Here is a table of points, one per row:
tensor([ 16,  96,  24, -19,  -3, -20,  75,  33,  31,  58, -63,  17, -22,
          7, -16,  44, -55,  -2,  30,  -2, -20,  12,  35, -55,  56,   5,
          1, -56,   7,  -2,  38,  11])
tensor([ -5, -44, -74,  32,  29, -54,  50, -24, -30, -39,  18,  -7,  28,
         82,  45,  20,   5,  -6,  23,   1,   1,  36,  13,   1, -53,  68,
        -17,   9, -38,  21,   2,  68])
tensor([ 23, -34,  76, -75,   1, -27, -37, -55, -24,  43,  27, -33,   6,
        -34, -13, -19,   8, -71, -17,  17,   9,  43, -22, -16,  21,  12,
         10,  18, -49,  33, -50,  -7])
tensor([ 53,   1, -24,  81, -12,  -6, -43, -11, -14, -47,  12,  -3,  17,
        -17,  41, -29,  37,  52,  29,  62,  21, -31, -33,  35,   7, -21,
         61,  35, -46,  22,  -9,   4])
tensor([ -7,  49, -10,  26, -61,  41, -11,  32,  41, -70,  37, -22,   9,
        -73,  -1,  11, -78, -22,  47,   6,  -7,  32, -20,  -5,  50,  48,
         29,  89,  24,   4,  16,  21])
tensor([-22,  59, -19, -55, -47, -47,  65,  -4,  25,  50, -48, -12, -15,
         33, -13,  59,  32,  23, -58,  56,  -7,  41,   3, -99, -15,  41,
        -15,  19, -10, -18,  36,  40])
tensor([  37,   27,   26,  -13,   79,   -8,  -25,  -24,   24,  -24,   64,
          -4,   -3, -107,  -24,    6,   49,  -39,  -25,   -1,   39,   18,
         -30,   16,   54,   11,   74,   50,   55,   16,   10,  -27])
tensor([-33, -30, -56,  35, -15, -55, -17, -69,  34,  42,   7,  -1,   0,
        -37,  31,  50,   1,  -6, -44, -59,  32,  13,  12,  36, -14, -17,
         -6, -20, -20, -19,  48,  44])
tensor([ 69,  66,  39,  -7,  -8, -26, -19, -13, -19,  -3,  18, -30, -25,
         -1,  -5,  72,  48, -11, -10,   4, -11,   8, -49, -22,  -6,  -2,
        -23,  19, -15,  47, -19, -24])
tensor([-72, -93, -17,  49,  23,  34, -12,  27,  15, -18, -78,  31,  61,
         70,  34, -22, -33, -17, -31, -26,  18, -38,  61, 110,  57, -48,
         36, -47, -32, -28, -11, -20])
tensor([  2,  11,  27, -33,  91,  44,  35, -44,  25,  19,  -9,   9,  23,
         -3, -14,  38, -51,  10,  39,  -7,  25,  30,  25,  42,  35,   0,
          3, -16, -12,  45,  35,   2])
tensor([  42,   67,  -64,  -54,   14,  -17,   32,   15,   51,    2,  -61,
        -105,  -17,  -10,  -13,   22,   18,   30,  -63,   68,   61,   16,
          -6, -100,  -33,   34,    8,   77,    0,   -1,   37,   -2])
tensor([ 66,  29, -51,  -3,  19, -53,  59, -52,  27,  71,  11,  18,  -3,
         35,  40,  30, -10,  80,  26, -28,  46,   0,  79, -20,  -7,  11,
         -9,  38,  43, -49,  36,  27])
tensor([ 34,  -1,  -9, -17, -42, -41,  -9,  -3,  32, -16, -36,  -8, -11,
        -50,  14, -34,  30, -74,   5,  55,   9,  24, -46, -28, -15,  50,
         11,  15,  -6,   3,  24,  45])
tensor([-20,  62, -34,  -5, -40,  34, -30,  61,  30, -11,  -3,  42,  35,
         18,   9,  28,  20,   7,  10,  11, -35, -18, -14,  -5,  13,  38,
         -6,  39, -65,   5,   4,  40])
tensor([ 47, -34, -17, -35,  18,  -6,  24,  24,   7,  48, -46, -73, -47,
         39,  19,  17,   0, -18,  -5, -31,  70, -21,  -7,  43,  11,  -8,
         -2, -56,  14,  -1, -16, -30])
tensor([ 37,   1, -18,  62, -50,  29,  41,  43,  -6,  -2, -63,  -1,  29,
         14, -21,  -3, -29,  77,  58, -17,  -4, -10, -36, -57,  58, -13,
         -8,   7,  14,  24,  22, -34])
tensor([ 14, -32,  -9, -18,  26, -41,  26, -43,  20,  20, -21, -55,   2,
         59,  45,  25, -44,  21,   7,  -3,  41,  15,  69,   8, -24,   6,
        -11, -36,  -6,  -9,   4,  -5])
tensor([ 41, -41,   1,  12,  55, -32,  12, -19,  -6,  70,   9, -52, -25,
         30,   1,  -1,  -5,  26, -42,  18,  10,   5, -38, -17,   3,  20,
         23, -21,  -4,   5, -43, -25])
tensor([ -56,  -98,   10,   56,  -43,   31,    9,   88,   11,  -10,  -31,
          -5,   30,   67,   76,  -34,  -28,   24,   68,  -25,  -18,  -65,
         -34,   59,  -22, -127,    4,  -21,  -95,   22,   -2,  -97])
tensor([-41,  47, -44,   6,  -8, -14,  34,   7,   6, -36,  19,  19,   2,
        -26,  15,  57, -37,  30, -42,  63,   8, -11,  21, -47,  -6,  38,
        -36,  40,  12,   6,  55,  44])
tensor([   9,  -54,   67,  -28,  -23,   51,  -46,    3,   -6,    3,    8,
         -70,  -74,  -78,   39,  -27,  118,  -82,  -31,  -21,   69,  -27,
        -118,  -19,   31,  -60,   19,   26,  -40,   -8,  -54,  -48])
tensor([ -43,  -46,  -65,  -13,   98,   44,   31,   31,    8, -118,   14,
          56,   11,   37,   -1,    6,   14,   13,  -14,  -22,   64,    1,
         102,   87,   19,  -45,   12,   25,  -10,  -18,   48,   19])
tensor([ 17,  10, -24,  34,   1, -27,  49,  21, -25,  -1,   4,  64,  15,
        100,  42,  11, -19,  35,   0,  -9,  25,  10,   7, -27,  39,  15,
        -34, -36,  28,   5, -19,  26])
tensor([-40, -89,  -1,  23,  63,  42, -16,  23,  -6, -44,  10,  33,  15,
         88, -16, -42,  25, -19,   5,   5,  24, -28, -51,  15, -70, -56,
        -30,  -2,  -8,   4, -44,  -5])
tensor([-13,  44,  33,  54, -54,  47,  50,  83, -11, -85, -26,  82,  78,
         43,  28, -42,  -4, -36,  71,  49, -17, -64,  54,  88,  55,  48,
        -91, -80,  -3, -37,   4, -17])
tensor([  9, -34,  30,  14,   3,  68,  13,  -2, -14,  -6,  23, -33, -79,
        -74, -54, -68, -33,  17,   4,   4, -26, -70, -54, -33,   6, -47,
         33, 104,   0,  39, -16, -64])
tensor([-25, 100,   8,  47, -83,  51,  40,  86,  36, -38,  15,  45,  31,
          7, -53,  30, -50,  63,  73, -21, -18,  10,  43, -38,  61,  20,
        -88,   3, -96,  33,  11, -14])
tensor([ 97,  71, -13, -14,  14, -33,   1, -14, -33, 117,  22, -14, -61,
        -43, -32,  20, -42,  29,   8, -19,  -4,  14,  40, -90,  -9,  38,
         -7, -40,  66,  20,  21,  36])
tensor([  32,  -48,  -65,   76,  -69,   40,  -50,   -1,    6,  -62,  -15,
         -37,   -8, -127,   -4, -110,   56,  -27,   -6,   -1,   26,  -28,
         -87,   17,    8,   25,   37,   69,   10,    9,  -31,    5])
tensor([  26,  127,   46,   32,  -61,  -19,   -4,   60,  -81,  -13,  -41,
          68,   71,   13, -108,  -40,  107,  -28,    5,   30,  -45,  -20,
           1,   65,   58,   57,  -72,  -81,   17,   45,   33,  -31])
tensor([ -1,  69, -60,  74, -73, -44, -48, -14, -11, -20,  60,  49,  42,
        -51, -99,  39,   4,  40, -35, -26, -45,   1, -41,  55,  43,  65,
          7,  25, -21, -29,   1, -15])
tensor([-23, -33,  15, -25,  -5, -46, -18, -31,  -2,  15,  11,  18,  -3,
        -13, -12,  -3,  63, -52, -55,  41,  53,   8, -18,  41,  -8,  -3,
        -33, -38, -18,  11, -26,  -1])
tensor([-39, -85,  46,  -6,  62,  42,   5,  16,  43, -18, -66,  28,  15,
         87,   9, -27,  28, -20,  13, -41,  43, -50,  18,  44,   6, -53,
        -10, -36,  -6,   0, -18, -32])
tensor([ 65,  13,  64, -61, -10,  15, -31, -36, -67,  47,   8, -68, -42,
        -80,   3, -33,  45, -71, -55,  44,  50,  50, -40, -62, -37,   1,
          2,  55,   9,   1, -23,  35])
tensor([  45,  -52,   20,   27,  -97,   79,    8,   53,   31,   53,  -50,
          34,   84,  -28,   29, -127,   15,   12,   70,  -92, -116,  -30,
         -44,    4,   63,   -9,   44,   93,  -10,   24,    6, -127])
tensor([ 51, -26, -58,   8,   0, -16,   6, -29, -40,  57,  14, -43, -41,
        -20, -46,  26,  -7,  38, -13, -50,  41,  -7,  19,  36, -14, -25,
         13, -67, -36, -60,  -6,  -8])
tensor([-48,  39, -43,   0,  13,  -6,  43,  34,  39, -28, -14, -12,  15,
        -23, -48,  37,  15,   8,  -6,  25,  34,  14,  -4, -26,  49,  18,
        -15, -12,   4, -57,  23, -14])
tensor([-18, -13,  29,   0,  26,  82,  27,  20,  10, -12, -10,  16,  50,
         39, -20, -78, -28, -78,  81, -25, -29, -65,  -8,  19,  33, -36,
         57,  41,   1,  28,  -8, -52])
tensor([ 16,  41, -12,  53, -24, -24,   6,  35,   7, -22, -26,  98,  -8,
         28, -44, -35, -81,  62, -20,  16, -12, -26, -13, -21,  33,  17,
         -1, -12,  45,  22,   1,  32])
tensor([ 31, 106, -79,  34,   8,  -8, -49,   1, -66,  -5,  66, -36,  33,
        -73, -12,   7,  -3, -32, -28, -22,   6,  61,  15,  26, -63,  48,
         -3,  37,  42,  27,  86,  -2])
tensor([-39, -30,  13, -61, -36,  16, -49,  37,   0,  -4, -18,  -6,  -2,
         10,  13,  72,   6, -83,  15,  84,   0,  57, -15, -45, -20, -45,
        -51, -33,   8,  11, -77,  38])
tensor([-42, -13,  60, -54,  19,  26,  24,  22,  33,  -4,  14, -16, -33,
         26,  -5, -12,  38,   1,  17,  52,  23,  -7, -43, -42, -37, -11,
        -17,  20,  31,  11, -48, -30])
tensor([-22, -51,  11,   0,  96,  23,  93, -43,   8, -59,  27,  33,   4,
         68,  43,  26, -20, -14,  30,  -8,  42,  -3,  23,  49, -38,   7,
        -20,   1, -21,   1, -19,  80])
tensor([ 35, -47,   1,  39, -19,  18,   2,  11,  27,  10,   2,  28,  -6,
         39,  58, -41, -19,  37, -14,  83,  -4, -11, -40, -15,   1,  31,
         -1,  17,   5,  43, -48,  10])
tensor([ -5,  41,  -8,  35,  43, -31,   8, -14,  16,  -5,  -2,  23,  31,
         53, -25,   4, -43,  60, -26,  -2, -39,   0,  18,  -7,  12, -14,
          2,   9,   0, -41, -12,  35])
tensor([  -3,   25,  -19,  -40,  -41,   73,  -13,  -12,   49,   18,   10,
         -22,   36,  -22, -105,  -21,  -92,  -43,   41,  -61,  -79,  -60,
          52,   20,   26,  -93,  110,   22,   64,   33,  -37,  -79])
tensor([ 13, -33, -17, -13,  16,  20, -18,   5,  -1,  69,  -9, -55,   2,
         68,  12, -40,  15, -32, -15,  28, -36,  -7, -20,   7, -27, -22,
         56,   8,  -8,  27, -41,  19])
tensor([ 87,   7, -34,  -2,  37, -42, -31, -18,  18,  14,  31, -32, -42,
         -9,  -7,  11, -38,  29, -11, -16,  33,  30,  13,   0,   1,  -9,
         27,  10,  18,  -6,  37,  12])
tensor([ -8,  61,  -5,  14,  -4, -21, -60, -28, -14,   1,  31,  52,  28,
        -24, -36, -25, -20,   4, -11,  22, -55,  76,  -8,  28,  31,  61,
        -33, -38,  43,  33, -43,  77])
tensor([-49,  27, -31, -18,  -5,  -6,  15, -33,   3,   5,  57, -11,  14,
         20,   9,  69, -13, -53, -17,   1,   4,  -2,  35, -64, -27,  65,
        -23,  37,  28, -26,   8,  64])
Along one direction, these points spread out more than along any other. How many in every 100 of the points above lie lower along it than each point below? Round to a whole number. More than half of the points above lie lower than the first one.
tensor([-35,   4, 127, -70, -42,  -8,  14,  -6, -61,  58, -15,  37,  23,
         24, -11,  58,  15, -25,  -2,  22, -53,  96, -33, -41,  31,  43,
        -37, -19,   6,   8, -28,  22]) 75
tensor([ 10, -53,  35,  21,  -9, -60, -38, -40,  33,  25, -14,   8,  13,
         14,   5, -10, -33,  14, -57, -20,  36, -13,  -8,  54, -25,  19,
         32, -69, -50, -35,  -6,  50]) 49
tensor([-42, -33,  23, -33,  34,  44,  33,   7,  30, -54,   2,  -2, -27,
         34,   3,   4,   5, -58, -35,  27,   0,  40,  15,  36, -15, -30,
        -45, -36, -69, -10, -35,  27]) 24
tensor([-29, -73, -35,   7,  15,  16,  19, -32,  22, -70,  20,  49,  29,
         43,  53,  21,  -9, -29,  29, -20,  75,  -5,  16,  45, -70,  55,
          5,  36,  -7,  14,   1,  60]) 29
tensor([-71,  18,  41, -36, -16,  15,   3, -10, -45,  17,  -6, -29, -46,
        -47,  11,  55,  23, -28, -31,  12,  11,  13, -10, -32,   0,  61,
         38,  48, -36,   5, -18,  54]) 82
tensor([ 11, -58, -24, -73, -31,  -9, -16,  -7,  31,  -2, -87,  34, -25,
        -17, -12, -48,  48,  -8, -63,   7,  38,  16, -57, -23,  -6,  14,
          3, -25, -81,  49,  11,   6]) 49
tensor([ -9,  39, -68,  42, -44,  10, -50,  41,  -6,  49,  -6,  19, -13,
        -45, -30, -42,  -4, -14,  14,  32, -66, -21, -23, -36,  -3,  -7,
         56,  27,  26,   5, -55, -75]) 37
tensor([  48,    0,  -16,   27,   41,  -50,  -46,  -26,  -12,   55,   21,
         -93,  -30,  -44,   70,    6,   -5,  -33,  -26,  -47,   59,   41,
          48,   59,  -67,  -98,  -34, -106,  -21,  -68,  -27,  -69]) 59
tensor([ -2,  28, -16, -38,   2,  36, -19, -71,  15,  -1,  36, -56, -17,
        -20, -10, -25,   7,  35,  -1, -52, -14, -56, -35,   8,   4, -69,
         70,  52,  56,  62, -31, -38]) 37
tensor([-16, -31,  27,   9,  60,  58,   4,  35, -31,   4,  32, -44,  32,
         24,  15,   1,  17, -57,  70, -22,  -2, -43,  -4,  70, -47, -33,
         19,  47,  15,  23, -21, -10]) 16
tensor([  30,  127,  -78,   86,  -30, -118,  -13,  -14,   30,   -2,   45,
          27,   11,  -91,  127,   73,  -86,  -13,  -87,  -32,   22,   -4,
          52,  -27,  -77,   -1,    9, -100,  127, -112,   76,   52]) 100
tensor([ 67,  65, -66,   7, -30,  13, -50,  93, -49,  92,  54, -15, -24,
        -79,  -6,   7,  15,  54,  33,   6, -36, -28, -38, -51,  27,  46,
         20,  59,   2,  43,  42, -63]) 76
tensor([ -2, -49, -22, -23,  32,  14,   8, -37,  23,  29,   4, -22, -42,
         22,   7, -26,   5,  30, -33, -32, -10, -20,  -3, -16, -11, -40,
         20,   6,  21,   2, -32, -25]) 37
tensor([ 90,  55, -41,  -2,  33, -43, -53, -70, -30,  38,  22, -54, -38,
        -50,  23, -41, -15,  -8, -15, -44,  19,  76,  -5, -10, -41,  46,
         10, -33,  23, -41, -42, -55]) 90
